Rows are one point carried round by a steady rotation, each followed by how many ticks it has turned.
The counts run from 0 to 202.
[128 156 139 149 113 117 160  95 120 109 132 147 130 116 117  93 130 101
  80 176 128 135 127 180  98 101 126  82 159  84 116  82 117 129 151  92] => 12
[166 135 119 147 130 150 125 138 152 155 128 123 108  91 109 146 115 143
 162  91 126 160 126  93 140 129 106 164  77 115 174 180  74 184 134 148] => 48
[100  91 160 156 118 154  96 175 154 142 132 109 104 159 158 130 121  91
  80 161 142 150 149 119 139 105 140 138 161 184 121 155 143  91  92 132] => 143
[101 102 115  95 158  90 112 168 159 118 107 136 147 103 109 106 118 136
 114 110 134  83 162 120 129 119 158 128 140 122  62 113 100 104  95 162] => 112
[ 81 153 140 135  84 112 135 114 107 131 146 123 117 191 175 170 106  86
 132 157 111 139  98 160 136 109 102 139 157 186 160 137 137 102 128 112] => 148
[100 100 118  83 128 110 116 184 174 137 104 130 142 106 139 162  96 118
 177 105 165 140 115 165  99 154 138 114 148  90 118  99 171  92  86 179] => 173
[178 150 124 124 156 132 155 123 152 121 134 114  97 109  75 145 133 152
 119 109 144 105 149 122 128 146 115 117 126  70 112 126  86 188 133 179] => 195
[140 163 165 191 117 161 150 142 147 143 163 148 102 143 157 172 115 129
 108 168 134 174 145 144 121 117 125 141 159 129 161 138 114 163 122 149] => 61
[136  98 142 155 170 151  96 163 176 135 130 116 167 130 124 117 129 162
  50 150 118  93 174  93 132 127 152 140  98 151 113 150 100  99 103  92] => 40
[ 89 108 150 130 141 125 119 164 146 136 154 139 140 166 140 175 111 151
  83 160 112 109 184 120 130 133 126 157 137 191 113 168 111 119  79 137] => 51
[135 135 120 149 172 127  72 151 130  98 134 102 172 157 109 117 135 169
  86 142  83  89 113 119 139 132 127 136  82 170 159 112 100 116 160  80] => 34
[133 173  85 130 160  98 153  92 116 120 151 134 140  76 104 117 105 154
 150 115 156 102 123 154 144 123 129 100 121  72 144  92  79 140 149 147] => 189
[118 130 125  98 142  94 145 153 164 132 127 133 109  67 113 147 113 107
 139 100 144 105 142 145  98 141 131 111 154  52 100 124 111 144 114 184] => 184
[173 136 143 170 140 128 100 135 136 106 115 119 154 102 127  79 138 138
  94 113 109 170  71 149 110 108 121 109 110  94 136  57 139 149 178 136] => 17
[ 98 117 121 112 110  97  78 164 151 145 104 136  89 116 135 149  94  85
 147  83 166 116  98 120 149 107  93 154 127 181 110 153 106 132 121 135] => 130
[147 164 130 117 138  98 146 151 166 111 147 127  85 109  99 165 108  86
  78 127 145  83 131 163 128 142  97 119 135  96  95 126  98 175 121 162] => 196
[ 77  98 158 116 102 139 157 147 132 150 131 155 154 174 132 133 141 137
 126 161 140 155 187 137 116 138 147 128 147 147 137 138 160  69  78 107] => 155
[133 141 114 106 120  87 138 129 155 138 123 126 116  61  99 156  97 103
 139  86 127 130 128 112 111 114 103 146 128 129 153 139  56 178 149 148] => 37
[ 96 123 132 115  87 121 116 137 104 138 137  99 101 194 150 142 127 108
 177 125 140 118  64 163 125 164  98 143 123 145 145 111 189  83 143 111] => 76
[ 96 119 143 117 144  98 133 135 129  98 136 115 162 178 122 114 133 127
  78 174  99  83 132 180 106 149 132 109 150 134  86  73 163  83 111 118] => 94
[121 105 127  71 106 134 139 131 122 123 140  92 135 162  77 130 144 117
 174 102 143  94 112 160 114 179 108 118 106  87 146 136 195  51 130  80] => 168
[139 162 133 116 133 108 162 144 150 105 136 128  85 131 107 145 126 112
 137 121 125 134 110 170  96 134 107 116 154  71 116  96 134 163 119 187] => 92
[ 91 129 114  86 139  96 131 160 162  73  95 145 140 143  82 132 109 143
 148  90 112 128 147 158 114 116 125 131 148 120  80 102 108 125  92 170] => 20
[156 150 139 143  99 152 148  97 106 134 141 127 103 125 129 126 138 111
 146 149 139 166  90 176 113 131 112 113 140  91 179 136 156 109 159  75] => 158
[ 85 154 100  78 131  79 137 133 131 101 124 110 132 144 116 168 103 117
 160 114 127  66  90 173 120 169 107 123 124 109 134 101 141 118 130 129] => 179
[146 110 129 115 103 151 134 114  97 125 113 103 138 154  88  64 133 159
 193  94 129 150  82 160 139 141 132 133  95  97 137  96 158  92 155 121] => 4
[149 104 164 156 108 199 112 159 141 159 146 116 105 151 141 105 150 121
 116 129 169 162  99 135 127 156 125 123 136 132 135 152 208 107 126 117] => 71
[150 165 114 138  99 153 160 107 115 145 158 144  92 152 108 145 117 128
 162 105 172 179 135 156 144 115 109 130 130 111 156 173  86 126 127 114] => 146
[179 175 118 168 185 156 115 128 139 101 162 122 113 104 104 111 146 112
  60 134 143 100 116 140 138 121 122 115 118 112 137 124  74 141 152  85] => 115
[161 112 128 137 185 138 123 129 153 138 122 113 155  97  82  94 130 172
 125 109 127 104 153 103 134 159 140 131  83 103 114 108 106 166 121 179] => 194
[ 95 129 135 152 118 103 124 106 126 162 151 132 116 107 193 165  91  95
 115 183 132 118 141 122 137 116 121 161 140 187 155 137  94 106 136 108] => 56
[138 193 127 149 154 117 144 130 142  78 136 130 109 111 122 149 129 117
  84 135 124 113  94 182 121 103 110  96 160  81 121  73 104 162 132 141] => 104
[151 128 124 110 136 129 160  80  96 130 131 108 165 111  66  70 124 164
 143 113 132  97 142 141 108 164 145 112 100  83 134  98 126  97 143  96] => 96
[ 76 142 131  99 113 107 181 108 126 126 138 150 144 168 129 144 111 150
 138 177 113 154 172 164  87 139 143 105 155  96 122 100 133 106 103 143] => 166
[161 140 139 159 158 134  77 176 143 121 114  90 126 106  96 111 126 142
 103  95 120 119  76 105 165 131 106 144  74 148 141 133 121 158 157 130] => 120
[166 121 171 130  68 147 164 138 131 166 131 116  97 113  98 131 134 121
 150 109 127 206 121 108  98 141 100 143 125 109 171 176 149 170 139 155] => 152
